A single turn carries every row of the set below to another of its rows. Some are shown first; where does it send the rows asked next?
J_470: [ 22   3 -14   4   6 -19 -15  13  26  18   9  -5 -21   7   1  -2   2   6]
J_424: [ 17  -6   7 -23  12  21  11 -16  14  -6  -5 -19 -20   8  -5 -27 -17  -4]
J_308: [ 25   1  13 -13  -1  31   5  -8  19   0 -12 -14   3   6  -6 -26   2  -2]
J_599: [  9   3  28 -33   1  18  11 -24 -14  11   4 -23 -19  14   6  -6  -8  -5]
J_72: [ 30  29  19   5  17 -22   6 -12  15  -4  15 -23 -13   9  -4  26  10  15]
J_983: [ 17   2  -8  -5  11 -10 -14  13  30  23   6  -4 -17   7  21  14   2   0]
J_273: [ 29  29  18   5  14 -30   3 -19  12  -2  14 -25  -4  16  -9  22  13   9]
J_949: [ 27   3  43 -26   9  -9 -10  -7   1  29   6 -22  -5  -8   9 -15  12   9]
J_363: [ 10  -8  28   3  24 -20 -21 -28  -3  19  31  -7  -1  21  -7  -2  -4 -16]
J_459: [ 14 -17  29  12  22 -11 -23 -29  -7   7  18   4 -12  17 -12  -1  -1  -8]
J_70: [ 25   1  36 -15  13  -3  -1 -14  49  -2  24 -24  -5  -5  -1 -13 -10 -13]
J_78: [  4   9  14 -26   7   0   3 -24 -14  14  22  -5 -13  38   6  10  10 -22]
J_100: [ 26  20  21   6  20 -12   6 -18   9  -8  14 -19 -13  10  -1  37   6  13]
J_538: [ 30   0  45 -21   3 -12 -15 -16   7  17 -11 -15  -4  -2   4 -18  21   4]
J_423: [ 18   0  -8  -1  11 -13 -16  16  30  23  12  -4 -20   4  12   0  -1   1]
J_700: [ 20  21  -5 -20  17 -10  12 -19  15  -7  13  -5  -9  40  -3   7  24 -19]
J_502: [ 11  -8  27  13  23 -19 -21 -29   0  11  28  -1  -8  20 -15  -1  -5 -12]
J_133: [ 27   8 -18 -19  17   1  10  -7  23  -6 -12  -8 -16  22  -5 -19  13  -3]
J_975: [ 24  -1  30 -16   9  -2  -8 -15  55  -2  16 -19  -5   1   5  -8  -5 -21]
J_16: [ 13  27  -2  -7  17  10  -7  -6  13   0  13  -5  -1  44   9  12  23 -10]
J_775: [ 24  14  -8  -6  10  16   2   1  36 -12  -2 -11   4  28   1 -13  14 -11]
J_448: [ 26   3  44 -19   5 -16 -14 -12  -1  29  -4 -16  -3  -3   5 -16  17   8]
J_701: [ 11   1  29 -17   1  37  -6 -26  -7  14   6  -8  -4  12  -9 -10  -4  -2]
J_778: [  7  23  24 -15  12  23  -8 -27 -10  10  20  -9  -5  33  -1  18  11  -5]
J_319: [ 27   0  26 -13  11   1  -2  -8  47  -4  28 -25 -14  -8  -6 -15 -13  -6]

J_448 turns into J_423
J_363 turns into J_319
J_775 turns into J_778
Now these:
J_599 turns into J_133
J_975 turns into J_100

A single turn carries every row of the set below to another of its rows. Some are shown first; where does it send the rows asked next?
J_151: [  4   8 -12   4 -10 -17 -32  -8   3 -32   1  11]
J_378: [  3   8 -20   4  -4 -28 -13 -17  20 -18   8  19]
J_705: [ 31  33  -1 -12 -39   0 -18 -10   0   5  31  16]
J_183: [ 26  31  -5   0 -37   9  -7 -19  -9  -1  32  22]
J_824: [ 14   6 -14 -19   9   3 -18  -5   5  19   6   5]
J_918: [  9  58  -6   3  -9 -25 -19  -8   3   0  12  14]
J_859: [ 11  33  -5  12  15 -23 -30 -24   8 -11  10  10]
J_316: [ 10  -5  -5  11  -2 -30 -29  -8   2   7   4  -4]
J_532: [ -2  39  -6   4   6  -1 -40 -15   2 -18   5   5]
J_930: [  1  44  -2   2  -9 -14 -37 -15   1  -7  36  19]
J_135: [ 14  42  -5  13 -28  19 -13 -10   6  24  19  -1]
J_633: [ 18  40  -8  -7 -18   8 -13  -5  14 -10  37  25]
J_497: [  5  11  -5  21 -23  14  -8 -14 -12  13  -4 -12]
J_206: [-11   7 -24  13  -5  -9   2 -15  11  14   1   3]
J_937: [ 32  36  -3  12 -14  -3  -3 -13  -2 -17  28  27]
J_905: [ -1  21 -16   9 -28 -10   2 -15  24 -23   7   0]
J_439: [ 18  -2  -2  15 -23   3  -5 -10 -17  19  -1  17]
J_380: [ 36  38  -4  -1 -37  -3  -2 -12  -7   3  18  16]
J_635: [  8   9 -18   5  -4  -8 -14  -5   8  26  -6 -13]
J_50: [ 18   8 -12  -5   8   8  -9  -7 -14   8  -9   2]
J_676: [ 16   6  -2  -5 -28   0 -19   6  -1  28  -3   9]
J_352: [-15   2 -13   6 -14   9 -34  -4  -5  -3   3  -6]
J_846: [ 10  -8   3  13 -17   2 -29 -21  -1  18  27  -6]
J_98: [ 29  30   2  21 -20  -3 -14 -21   7  27  32   6]
J_25: [ 13  11  -5   6 -24 -27 -16 -14  25 -23  17  -1]
J_578: [ 14  -5 -11  -4  12  10 -17 -17 -11   7  14  10]
J_908: [ 28  31   9  21 -26  10 -30 -12 -11  12  20  -3]
J_377: [  4  -8 -10   6  -2  -1 -33 -14   3  20  20  -7]
J_342: [  1   0 -16  20  -4  11 -14 -16 -14  10   0  -9]
J_95: [ 11  13  -7   2 -20  -8 -11  -8  17  33   5 -12]
J_730: [  6  -6  -4   0 -24  10 -17 -10   0  26  20  20]
J_834: [ 33  46   0  -4 -21  -2 -17   5   2 -16  15  14]
J_232: [  0  12  -6   8 -31  -4 -22 -13  12 -34  14  -3]
J_12: [  4  43 -10   5 -24 -13   7  -9  15   0  24  26]
J_894: [ -1  40   0   3 -34   7 -23   2  -8 -21  18  17]
J_999: [ -7  42 -17   7  11  -4 -18 -24  16  -7  10  12]
J_18: [ 24  27  10   8 -22 -30 -24  -7  -1 -13  28  21]
J_841: [-12  18 -26  -2 -13  -4 -16  -8  16 -23  -2  13]
J_674: [ -1  51  -7  17  -9  -6 -16 -20 -13 -14  20  20]

J_894 turns into J_12
J_151 turns into J_841
Now these:
J_50 turns into J_824
J_316 turns into J_352
J_674 turns into J_918
J_676 turns into J_730
J_380 turns into J_705
J_98 turns into J_908
J_232 turns into J_905
J_937 turns into J_834
J_95 turns into J_846
J_635 turns into J_377
J_532 turns into J_999

A single turn carries every row of the set below to another of its rows. Some are shown first; where does it send the rows asked next?
J_561: [-18 -25   4  10 -15   3  -4  11  40  -1   9   9  -7  15  -5   7   3 -16
   7  11   5]
J_693: [ 16  15 -30  22  14  -2 -16 -25   3 -17  29   5  11  -7 -14 -27   2   9
   3  11   7]
J_187: [-11 -31  -1  20   2  13  -3  14  36  -7   0  12  -5  16  -9  -3  12  -2
   9   6 -10]
J_727: [-23 -26   4   8  -6  -8  10  10  28  -6  -4  -6  -6  23  -6  12   3  -2
  -7  15   8]
J_313: [ 19   7 -31  -9  14  11 -12 -24  11  -8  35 -19   4   3 -29 -23   2  10
  -7  15  -7]
J_719: [ 21  -8 -21   2   0 -16 -28 -30  10  -5  43  -2 -11  -6 -27 -24  -4  -6
  -5   8 -13]
J_479: [-13 -26   8   9  -9  -1  -2  14  38  -5   4   9 -12  16  -5  11   5 -15
   1   4   0]
J_900: [-28 -31  -8  20   4   5   8   9  25  -2  -5  -4  -2  21 -15  -4  10  10
   8  16   3]
J_725: [  6   7  -9   0   0 -40   1 -22   4 -19   7 -15 -29  -7 -33  17   6  11
   1  11   8]
J_594: [ 10  18 -17  15   5 -22 -31 -23  14  -4  30  13 -10 -18 -17 -17   4  -3
  -2  -8  10]
J_530: [-31 -27   1  10 -11  -8   5   6  30   1   0  -5  -6  22  -8   6   4  -1
  -3  17  13]
J_942: [ 19  -3 -12   5 -12 -34 -30 -30  18 -13  21   5 -30   3 -17  -9  13 -11
  -4   0  -6]
J_820: [-15 -28  -6  21   0  17  -1  14  35  -5   4  10  -5  14 -13  -3  10  -4
  19  10  -4]
J_294: [  6  23 -32   7  19 -13  10 -19 -10 -17  23 -15   4   2 -23  -8  -2   6
   1  12  20]
J_615: [ -1  25 -19   1  10 -33  -5 -17   1  -4  25  -7 -17  -9 -27   1   1  -5
  -4  -9  22]
J_804: [  5  13 -20 -14  15  -6   0 -18   8  -7  26 -27  -5 -14 -43   4  -6  21
  -7  15   6]
J_585: [ 15  19 -24  -2  12   5   6 -20  10 -27   5 -21  -3   2 -29   4  13  28
   4  22   5]
J_222: [-20 -31  -5  19   6   8   8  10  26  -9  -8  -3   1  24 -10  -2  10  11
   0  16  -1]
J_870: [ 30  10 -28   3   2  10 -23 -27  23 -21  19  -1  -4  11 -12 -24  20   6
   1  11  -9]
J_325: [  7  -2  -8  -3   1 -34 -16 -24   6  -4  33 -10 -20 -24 -40   4 -10   5
  -6   9   0]

J_479 turns into J_727
J_594 turns into J_615
J_561 turns into J_530
Now these:
J_870 turns into J_942
J_325 turns into J_804

A single turn carries every row of the set below to another of its rows. Some are shown first; where does it send the rows asked next?
J_158: [ -1 -23 -19  -3  25 -19 -27  18  -7   6  -1 -17]
J_250: [-19 -19 -11  -4  23   5 -35   3  -4  14   2 -16]
J_432: [ -5 -18 -13  -3  -3 -11 -48  11 -13   4  12  28]
J_994: [ -8 -15 -14  -4  -5  -7 -48  12 -13  -4  17  28]
J_436: [  9 -30  19   7  -6 -16 -20  -1  -8  15   0  16]
J_295: [-15 -13  -6  -2  -2   0 -46   1 -17  -7  24  30]
J_555: [ -1  -9  37   1  12 -10 -21  25 -30  -4  -7   3]
J_924: [ -6  -8  41   1  12  -1 -23  18 -30  -2  -5   4]
J_518: [-23 -13  -7 -20  42 -14  -5   5 -16 -12  10   6]
J_356: [ -1 -16  -8  -1   3 -19 -35   7 -24 -19  27  31]
J_622: [ -6  -8  38   0  10  -1 -26  22 -28   1  -8   2]
J_513: [ -3   9  34  -5   0 -14 -21  13 -14 -23   5   6]
J_828: [-12 -22   3 -15   1  -4  -6  16  13  10  11 -10]
J_287: [-11 -20   3   2  37 -12 -11 -13 -24 -15  24  -8]
J_480: [ -1 -19  -5   0   6 -23 -32   1 -26 -15  26  34]
J_915: [ 11 -31  21   8  -4 -20 -15  -3 -12  10   4  17]
J_996: [-10  11  35  -6  -2  -5 -25  10 -12 -19   5   5]
J_255: [  1   9  29  -6  -2 -18 -23  22 -11 -21   0   4]
J_667: [-25 -17   3  -1  31   9 -25 -16 -15   1  18 -12]
J_120: [-23 -10 -12  -4  30  -5 -33  12 -10   1   0 -22]
J_216: [-22 -13 -17 -23  35 -12 -16  17  -7   1  -2   1]
J_755: [-21 -20  12 -14   4   5  -3   2  10   6  19  -7]
J_801: [-16 -21  16 -12  10  -4   7  -2   2  -6  28  -4]
J_844: [-15 -15  -5  -2  -1   0 -47  -2 -17   2  20  31]
J_627: [-12 -16   1   0   5  -7 -37  -8 -25 -10  29  34]
J_487: [-12 -12 -15  -3  34 -20 -25  18 -14  -7   1 -22]
J_621: [-11 -14  -3  -1   3  -7 -38  -2 -23 -16  30  32]
J_238: [  3 -29  21   7  -7 -10 -21  -6  -8  17   1  16]
J_888: [ -2  -9  36   1  10  -6 -25  26 -28   0 -10   2]
J_794: [  3 -20 -13  -1   1 -25 -38  14 -19  -7  16  30]
J_772: [-31 -11 -11 -23  35  -1 -17   8  -7   3   2   3]
J_625: [  4 -24 -10   0  34 -30 -12   8 -19 -12  12 -12]
J_498: [ -3  -8  40   1  13  -6 -21  20 -32  -5  -4   4]
J_751: [  6 -30  24   8  -3 -16 -14  -9 -13   8   7  19]
J_955: [-18 -15 -14 -21  39 -20  -7  16 -12  -8   3   4]
J_652: [  2 -29  25   8  -5  -9 -18 -11 -11  12   6  18]
J_359: [-30  -8  -3  -3  34   2 -28  -2 -15  -5  10 -19]
J_618: [-31 -11  -5 -21  39  -2 -11   0 -13  -5  10   5]
J_225: [ -4 -24  10 -11  11 -19  11   8   1  -9  24  -5]
J_989: [ -2 -25   2 -14   5 -19   3  20   8   1  13  -8]
J_437: [-12 -12  -7  -1  39 -23 -16   8 -21 -18  11 -18]
J_967: [-23  -9   1  -1  40  -9 -18  -4 -22 -16  17 -16]
J_583: [  0 -17 -15  -3  -2 -19 -41  16 -18 -11  18  29]
J_381: [ -9  11  30  -7  -5  -4 -30  16  -7 -13  -2   4]
J_464: [ -2   9  26  -7  -5 -12 -29  23  -7 -14  -4   3]

J_618 turns into J_216
J_555 turns into J_924
J_621 turns into J_994
Now these:
J_667 turns into J_158
J_225 turns into J_755
J_381 turns into J_255
J_480 turns into J_844
J_652 turns into J_436
J_437 turns into J_359

A single turn carries every row of the set below to another of its rows. Some are shown first; where does it send the rows asked next?
J_695: [ 13 -14  18  12  21  -9   4  24  14   4  24 -29  15  18   1   3  18   7
 -12 -12 -15  -5  35 -31]
J_764: [ 18 -15  16  13  12 -23   0  28  11   1  12 -43  18  21   9  -1  13   0
 -10  -9 -32 -16  33 -26]
J_816: [  0 -13  23  61   1 -19 -21   2  32  -3   4 -13  25  14 -11   8 -19 -38
  -7 -32 -13 -43  28   9]
J_233: [ 33  -7  17  24   8 -17  -7   4 -10  -6  27 -16  26  -4   3  11 -29 -30
  -8 -22 -13 -59  55  19]
J_200: [ 21   6  36  19 -12  16 -14   6  39   9   5 -20   5  12  -9   9  -5 -32
 -18 -30 -33 -48  37  -1]
J_429: [  5 -21   7  11  23 -14   0  35   5   1  14 -38  15  18   5  -8  15  -9
  -5 -13  -9  -5  35 -25]
J_460: [ 21  -4  22   8  22  10  -4   4   8   1  15  -6  20   0   6   5 -17 -47
  -5 -35  16 -55  50   1]
J_307: [  7 -18  19  10  19 -16  -4  17   4  15  19 -36  20  22   3  -8   8  -1
 -13  -8 -18  -2  34 -25]
J_345: [  9 -19  11  10  24 -10   1  32   6   2  15 -36  15  17   5  -9  15  -3
  -2 -10 -12  -5  32 -25]
J_261: [ -7 -18  22  57  -1  -1 -18   3  27  -7   8 -13   8  29 -13 -11  -5 -36
  -2 -13  -5 -37  41   6]
J_968: [ 16   5  27  28   1   5 -14  12  44   6   9  -9  18  -3 -14  26 -13 -37
 -18 -52 -16 -44  28   0]
J_917: [ 13 -13  15  12  22 -12   6  25  16   1  23 -30  14  20   3   8  21   3
 -14 -16 -12  -8  38 -35]
J_893: [ 27   1   9  34  10 -22 -13  13  -4   1  18 -18  21 -10  -6  28 -29 -33
  -4 -40 -26 -44  36  23]
J_986: [ 17   6  18   8  27  22  -4   5   3  10  13  -4  -2   8  -1  12  -4 -44
   1 -38   7 -35  47  -2]
J_379: [  4 -28  35  59  -8 -15 -11   5  29  -1  10 -21  28  26  -5   2 -10 -38
  -9 -19 -27 -35  31  11]
J_85: [ 13 -13  12   3  10 -13  -2  35  10   9  25 -40  16  10  -3   2  11   0
 -21 -15 -25  -4  38 -22]
J_790: [  5 -17  18  11  19 -22  -4  14   3  15  19 -37  21  25   5  -4   8  -5
 -17 -10 -17  -4  38 -27]
J_916: [ 15 -14  14   3  12  -9  -1  33  10   9  23 -39  16  10  -2  -3  11   3
 -15 -12 -25  -3  33 -22]
J_420: [ 18 -15  18  13  15 -19   1  24   9   3  15 -39  18  20   8  -2  12   5
  -7  -6 -30 -12  31 -25]
J_713: [ 18  -7   5  48  -1   1  -4  29  12 -23  38  -8  -1   1 -25  19  -1 -13
  -6 -21 -12 -35  53  16]
J_912: [  9  -9   3  57  13 -11  -8  25  19 -20  26  -3  16  -6 -20  26 -11 -28
  -1 -41   2 -36  39  14]
J_630: [ 18 -15  12  43   3  -5  -4  22  17 -25  40  -3  21  -6 -17  12 -12 -20
 -13 -22   7 -50  58  13]
J_453: [ 38 -10  19  25   6 -13   2  20 -11   1  31 -22  20  -5   0  30 -18 -30
  -6 -33 -37 -35  42  24]
J_31: [ 12 -13  27  15  30   6  -2   0  -3  18   9 -12  20  14  10  11 -13 -59
   2 -40   0 -27  37   6]
J_817: [  9 -26  10  56  15  -3   5  30  11 -22  36  -4  15   6 -14  20   1 -30
   2 -30   4 -23  45  14]
J_321: [ 19  -8  39  20  -2  21   0  19  46   6  17 -11  16   6  -9  24   2 -38
 -19 -46 -18 -34  33  -4]
J_383: [  9   1  16  24  29  -1 -13   2   7  12   6  -7  18   1  -2  18 -22 -52
   0 -51   6 -37  33   6]
J_612: [  2 -22  27  47  -5  -8 -18   4  30 -11  15 -13  29  14  -8 -12 -18 -38
 -13 -16   3 -54  46   8]
J_9: [ 24  -3  34  14  -9  11 -12  11  41  -1  13 -15  23  -1  -5   5 -15 -37
 -23 -33 -12 -61  43   0]
J_406: [ 27  -1  12  28  11 -15 -11   1 -24   4  21 -21   8   8  -1  11 -23 -29
   1 -18 -27 -41  50  23]

J_31 turns into J_321
J_986 turns into J_200
J_917 turns into J_764
Now these:
J_9 turns into J_612
J_345 turns into J_916
J_383 turns into J_968

